In the rows, 128 means zero.
Rotation paths and how fast each direction turns (degrees per step):
Each turn is a multiple of 5 degrees from 10 to 175, or 0.
Each row of a path follows its step; steps can be skipped.
path 1
step 0: [138 134 146 126 121 128 129 119 123 119 139 142 140 135 126 118 120 140
 128 127 134 120 127 133 139 142 127 137 134 116 135 131 131 125 126 133
 124 125 111 139 131 125 128 133 130 141]
step 1: [124 114 117 140 119 125 132 114 124 124 128 139 119 129 128 130 127 129
 122 122 134 133 115 130 135 132 132 108 120 127 131 115 132 122 120 135
 121 121 117 126 127 118 139 138 135 142]
step 3: [133 126 136 126 123 131 122 123 117 122 131 136 129 122 128 122 127 129
 138 127 124 132 112 127 128 143 121 133 125 106 135 120 133 136 122 142
 127 123 112 140 130 110 127 131 121 136]
step 4: [127 109 123 124 126 125 113 106 128 142 130 128 126 127 130 131 127 122
 134 126 131 128 130 126 134 130 136 111 116 133 125 129 130 117 130 132
 126 116 110 129 129 124 138 128 126 143]
step 5: [144 137 133 131 125 130 119 114 116 122 122 123 128 132 139 123 133 133
 129 138 134 118 132 143 136 129 115 124 136 125 135 145 131 131 135 137
 127 122 120 132 132 117 125 135 131 143]
step 7: [128 125 129 134 128 118 116 121 132 140 127 132 132 135 125 119 126 124
 122 136 123 124 137 124 148 128 118 122 124 133 125 130 140 109 127 129
 119 119 115 132 121 121 132 135 128 148]
step 8: [118 134 128 130 116 129 130 118 116 120 117 129 135 136 130 117 134 136
 130 127 141 135 120 144 128 135 125 136 132 120 142 141 139 132 124 137
 124 118 121 132 131 119 129 133 127 146]
step 9: [128 126 138 129 121 126 131 108 133 124 144 139 135 138 129 125 118 135
 136 122 131 116 115 127 138 137 137 119 118 126 127 120 123 118 123 122
 130 121 109 127 130 120 132 134 126 135]
step 10: [141 119 124 141 123 133 126 122 128 129 123 137 121 130 133 129 125 129
 118 130 131 131 127 133 139 133 109 119 131 131 128 124 133 117 128 145
 123 121 127 139 124 123 134 137 132 153]
step 11: [124 131 129 138 127 125 129 115 117 128 133 122 135 127 136 138 129 123
 140 129 141 139 113 139 130 134 134 129 115 112 139 137 134 126 130 131
 131 128 122 131 133 112 122 133 120 145]
step 12: [137 121 140 121 134 125 118 117 129 133 132 139 129 132 133 120 123 128
 141 134 117 119 122 119 132 133 121 119 123 126 128 123 126 124 123 135
 129 111 109 143 128 109 132 135 124 130]
step 13: [133 116 120 123 115 136 113 114 115 134 122 124 128 123 123 128 133 126
 130 131 143 131 128 137 137 134 123 120 129 128 129 130 135 128 132 148
 122 125 119 129 130 133 135 129 129 149]
Directions:
[121 131 126 127 128 128 127 129 124 130 127 129 128 126 128 124 126 125
 132 129 126 129 127 126 130 124 128 131 126 133 130 125 128 127 126 130
 128 129 127 133 129 128 122 129 126 129] => 80
[131 132 127 125 127 125 129 126 126 122 123 132 129 130 126 132 126 125
 132 128 130 129 128 125 125 129 129 132 131 127 124 127 127 127 131 125
 127 129 126 129 129 124 127 129 126 128] => 125
[131 130 127 130 129 129 129 125 127 129 124 126 126 128 126 126 126 126
 127 127 128 127 126 131 130 131 130 132 128 126 133 135 124 127 124 128
 133 130 128 128 126 128 125 127 126 125] => 125
[128 123 130 124 128 124 128 128 133 125 126 129 127 128 129 128 132 127
 127 127 127 123 128 129 127 127 132 129 125 126 134 122 128 125 129 130
 127 130 127 127 127 126 124 128 129 126] => 130
[127 126 128 124 128 128 126 126 128 130 127 133 132 126 127 126 129 131
 131 126 127 127 129 131 124 127 133 126 134 130 130 132 128 128 127 128
 128 126 124 130 130 131 131 127 130 127] => 85
[128 129 132 130 128 128 130 130 130 127 127 123 130 126 131 128 130 128
 132 132 131 129 129 132 127 129 129 132 133 129 127 129 130 129 128 133
 127 132 127 126 125 130 126 127 129 134] => 130
[125 130 128 131 125 129 122 126 127 128 124 126 128 129 129 125 130 129
 125 127 123 126 130 130 128 127 127 132 128 128 125 128 129 128 133 123
 127 127 124 124 126 128 128 124 128 127] => 40
path 2
step 1: [118 136 128 118 115 131 138 130 133 120 135 128 120 129 120 140 137 145
 117 130 134 116 115 124 135 115 123 138 128 134 125 132 115 135 131 133
 114 126 132 131 125 126 127 115 129 132]
step 2: [136 124 122 120 130 129 137 139 141 121 121 128 122 133 135 130 148 136
 129 129 123 115 142 130 126 123 118 124 132 119 143 123 117 138 133 141
 139 136 124 129 122 128 128 120 118 133]
step 3: [124 126 128 115 128 130 141 127 117 115 134 120 129 121 128 134 134 141
 114 115 137 131 143 130 126 127 126 122 121 132 117 124 115 130 130 142
 119 114 130 140 125 128 134 122 117 131]
step 4: [123 126 134 114 125 125 127 134 143 113 135 124 122 121 128 127 128 138
 132 129 115 121 128 132 125 136 129 129 123 132 126 133 126 132 144 146
 141 130 108 134 133 137 127 114 125 132]
step 5: [126 133 124 113 124 127 129 121 128 122 126 129 113 113 131 132 142 125
 126 126 129 141 145 129 130 129 131 115 111 126 124 143 105 131 131 128
 129 127 127 122 135 123 127 129 123 122]
step 6: [121 124 121 120 115 128 122 128 129 126 138 123 120 114 117 125 140 147
 136 144 126 129 128 120 134 140 129 120 131 138 127 121 123 128 144 142
 123 129 134 138 134 129 126 124 138 129]
step 7: [134 128 125 116 131 128 138 132 132 120 126 134 118 119 128 134 139 134
 129 145 139 126 120 129 138 113 118 130 118 126 128 130 110 129 141 128
 123 135 122 109 129 130 131 118 134 128]
step 9: [124 123 137 128 126 129 142 137 121 112 132 122 119 129 111 132 133 137
 129 129 134 128 130 120 135 114 121 133 119 127 126 118 124 129 134 137
 126 115 118 128 139 132 133 111 115 128]
step 10: [128 133 124 119 126 128 126 141 135 121 138 133 111 129 133 123 136 124
 116 132 120 125 136 136 125 132 123 136 123 138 137 134 118 118 134 143
 138 130 123 127 127 132 134 124 106 120]
step 11: [131 125 138 131 115 131 133 123 138 125 134 129 125 116 118 126 146 136
 129 121 139 142 143 125 131 131 121 114 121 139 119 127 124 136 126 138
 134 120 126 128 139 131 129 125 117 117]
step 12: [124 141 130 120 124 124 117 132 141 126 133 141 113 120 127 134 139 131
 127 140 134 122 127 125 127 132 126 137 127 141 118 136 122 124 139 136
 122 125 129 141 134 137 125 109 131 131]
step 13: [125 129 126 122 115 128 129 130 144 125 128 132 115 128 146 128 145 136
 128 130 137 124 141 123 136 118 116 119 117 125 130 125 123 142 131 136
 127 138 132 114 135 128 120 130 132 124]
Directions:
[128 125 129 129 129 126 125 128 126 123 128 125 132 125 125 130 128 130
 128 127 127 125 130 127 130 127 124 131 132 131 126 129 130 124 130 125
 122 127 128 132 133 127 126 128 129 127] => 130
[127 126 130 125 127 130 127 128 128 125 130 129 128 126 134 127 125 132
 127 128 127 126 122 130 130 127 129 132 124 133 130 125 129 128 126 129
 126 130 127 124 129 129 127 131 127 126] => 120
[126 133 127 129 127 127 131 124 128 130 132 126 130 126 125 129 127 130
 130 127 127 129 126 129 127 122 130 121 128 132 129 123 131 126 128 130
 128 127 131 131 128 130 128 127 127 128] => 135
[126 127 131 131 124 134 131 128 129 130 128 124 128 126 126 129 126 133
 128 128 130 131 127 124 124 133 130 132 128 127 127 127 129 131 131 127
 125 125 129 129 126 129 132 129 129 126] => 135
path 3
step 1: [125 118 121 127 126 140 129 119 138 126 132 138 114 135 129 141 113 119
 140 134 125 149 118 123 133 135 131 112 123 117 133 131 135 129 124 124
 128 136 120 131 129 131 119 123 131 126]
step 2: [123 131 125 115 136 122 133 146 113 133 140 118 143 119 135 118 117 131
 125 129 140 125 144 126 121 134 125 130 126 131 131 133 129 123 131 121
 143 129 122 127 126 125 138 138 123 126]
step 3: [125 120 130 137 136 131 131 119 131 124 123 139 131 134 125 122 131 133
 135 133 128 136 104 140 141 124 132 140 117 132 140 132 125 129 135 127
 113 142 130 116 119 137 127 129 124 127]
step 4: [128 118 114 125 131 128 130 125 137 144 138 115 128 136 135 128 126 129
 121 118 131 135 138 114 121 126 124 131 144 118 137 129 130 123 121 118
 132 115 111 123 126 120 122 126 138 136]
step 5: [116 125 134 124 134 130 140 135 120 123 121 138 132 130 131 136 129 122
 135 136 128 122 123 127 120 135 125 135  96 123 121 115 120 127 125 129
 128 129 125 132 114 126 126 138 116 126]
step 7: [128 124 121 149 129 130 133 132 146 122 120 119 132 134 135 146 124 122
 134 116 132 128 130 135 127 139 118 138 126 136 123 123 134 116 132 125
 137 120 124 122 114 129 122 134 121 121]
step 8: [123 127 118 132 130 119 145 140 116 125 134 134 122 124 116 113 142 127
 120 135 120 120 127 116 127 134 127 127 124 123 128 119 116 135 126 115
 123 126 132 125 136 128 125 119 134 142]
step 9: [135 124 139 126 126 119 114 133 136 138 131 133 122 136 127 158 137 141
 132 127 131 125 124 120 129 128 128 131 128 140 133 122 144 127 127 133
 121 131 123 133 124 135 133 134 123 121]
step 10: [127 133 120 150 124 138 134 126 123 133 127 132 132 119 123 130 117 118
 140 130 137 129 134 117 126 132 116 111 126 130 125 136 113 128 131 117
 137 123 133 118 143 126 122 124 130 126]
step 11: [126 125 134 125 136 117 129 146 125 122 145 129 124 136 128 120 149 115
 115 129 126 130 122 130 134 132 136 130 126 140 124 130 145 115 136 127
 130 129 131 130 132 133 130 137 122 122]
step 12: [146 127 123 146 114 128 116 133 127 134 127 137 140 134 116 130 127 138
 134 128 136 131 129 131 132 121 117 130 129 119 143 136 117 133 128 128
 110 124 128 132 127 124 131 127 125 141]
step 13: [115 135 129 127 128 133 124 122 135 125 129 122 107 126 131 124 136 116
 128 132 132 135 126 112 123 124 132 118 114 139 129 134 132 115 121 123
 130 113 112 130 131 123 127 133 137 116]
Directions:
[127 122 123 129 126 130 127 127 128 127 124 126 127 126 127 130 127 126
 128 129 127 128 132 126 128 128 129 126 128 127 135 129 128 126 130 131
 132 121 129 128 127 131 128 127 127 125] => 125
[129 130 124 129 125 129 131 127 130 128 125 125 131 133 129 130 127 132
 130 128 131 132 131 126 127 130 128 127 129 129 126 131 127 124 122 130
 129 130 125 131 131 127 128 125 125 128] => 130
[126 128 129 123 122 127 129 131 122 126 131 128 131 130 126 128 130 132
 131 128 125 128 126 130 125 128 129 129 129 130 130 127 125 126 127 131
 126 128 130 128 127 134 130 130 128 129] => 120
[125 128 126 126 127 129 129 129 129 130 132 128 123 130 131 131 128 129
 127 127 133 126 128 123 127 123 130 125 127 128 128 126 123 132 127 132
 125 129 130 131 125 126 124 128 128 125] => 85
[129 129 133 129 130 127 126 124 127 129 125 125 127 129 127 127 129 133
 128 128 132 130 122 126 129 131 125 128 132 127 131 129 126 130 129 126
 127 125 130 132 125 130 130 127 126 124] => 120
path 4
step 1: [125 104 127 118 119 127 136 126 127 140 117 128 133 133 141 129 129 126
 128 135 115 125 126 138 133 131 130 120 120 128 135 123 121 129 138 122
 130 122 131 141 118 128 138 138 122 113]
step 2: [134 127 130 138 125 127 139 125 139 136 135 128 128 126 125 147 135 112
 120 125 129 120 121 141 133 133 121 129 137 140 120 142 119 120 132 125
 130 135 133 140 136 129 138 117 123 134]
step 3: [113 139 124 131 127 113 133 133 128 124 138 131 124 133 134 132 143 124
 140 131 126 126 126 145 136 133 144 127 141 116 132 141 124 131 121 125
 131 127 121 131 125 121 114 132 133 121]
step 4: [119 125 129 127 135 125 140 118 125 130 132 117 129 136 126 139 111 132
 132 128 119 117 126 129 116 136 141 122 125 130 134 130 126 119 137 114
 134 120 144 126 117 129 120 140 118 133]
step 6: [120 121 123 138 125 127 138 127 119 133 138 130 127 118 127 128 119 127
 149 144 121 124 135 133 137 123 127 132 132 138 129 133 124 133 133 122
 124 121 104 127 127 115 126 128 130 118]
step 7: [125 126 131 127 124 135 145 121 138 141 112 121 128 126 119 133 132 133
 119 131 124 123 118 130 123 137 138 129 132 131 133 125 130 127 128  98
 123 122 127 132 134 120 137 136 138 127]
step 8: [135 137 127 129 129 127 127 130 138 138 119 137 120 123 125 135 133 132
 139 145 124 107 131 141 141 127 131 131 130 129 132 136 126 127 130 129
 137 140 146 130 124 131 129 118 143 134]
step 9: [127 126 118 121 105 123 129 123 121 122 138 130 136 136 126 140 124 132
 136 143 113 130 117 142 131 130 130 118 131 125 117 125 131 130 132 129
 120 127 135 128 122 109 119 127 129 124]
step 10: [126 134 130 123 137 135 145 128 121 137 126 131 133 116 125 143 118 123
 118 122 116 130 140 131 121 141 144 124 133 124 122 131 126 105 123 127
 116 130 134 128 133 121 131 123 127 125]
step 11: [123 124 134 135 131 133 139 135 128 136 134 136 129 127 134 134 134 121
 140 131 140 123 141 133 135 116 135 136 114 108 130 129 121 129 135 128
 130 127 135 130 122 111 131 133 142 138]
step 12: [122 118 121 125 132 131 138 111 134 128 123 130 140 129 128 131 129 126
 143 132 130 126 122 131 136 125 124 113 135 124 131 120 131 123 152 114
 122 130 120 133 117 122 127 120 117 124]
step 13: [121 132 121 125 132 125 124 124 133 130 122 124 131 124 126 144 135 109
 116 135 133 115 131 115 135 137 131 138 134 134 126 139 125 126 130 116
 120 126 140 134 137 117 133 122 130 111]
Directions:
[131 131 128 129 129 131 125 123 131 127 130 131 124 125 129 131 132 126
 127 130 128 127 129 127 127 124 128 130 123 126 131 131 126 125 124 130
 127 126 128 131 131 130 127 126 130 130] => 130
[126 131 126 128 130 131 129 126 129 125 132 129 126 128 126 126 132 131
 129 124 128 125 124 127 128 124 129 128 131 128 131 127 128 129 131 125
 128 131 133 125 124 129 129 129 130 125] => 85
[130 130 125 132 131 128 129 128 126 134 127 128 129 128 126 129 128 125
 129 127 126 127 124 132 131 133 123 130 124 126 131 127 126 127 129 127
 125 126 129 126 126 125 123 128 128 126] => 0
[127 128 123 128 130 128 126 123 129 131 131 128 130 130 128 130 129 128
 131 130 125 132 127 125 126 128 130 120 128 127 129 125 130 129 125 128
 132 126 123 128 126 126 127 129 129 124] => 125
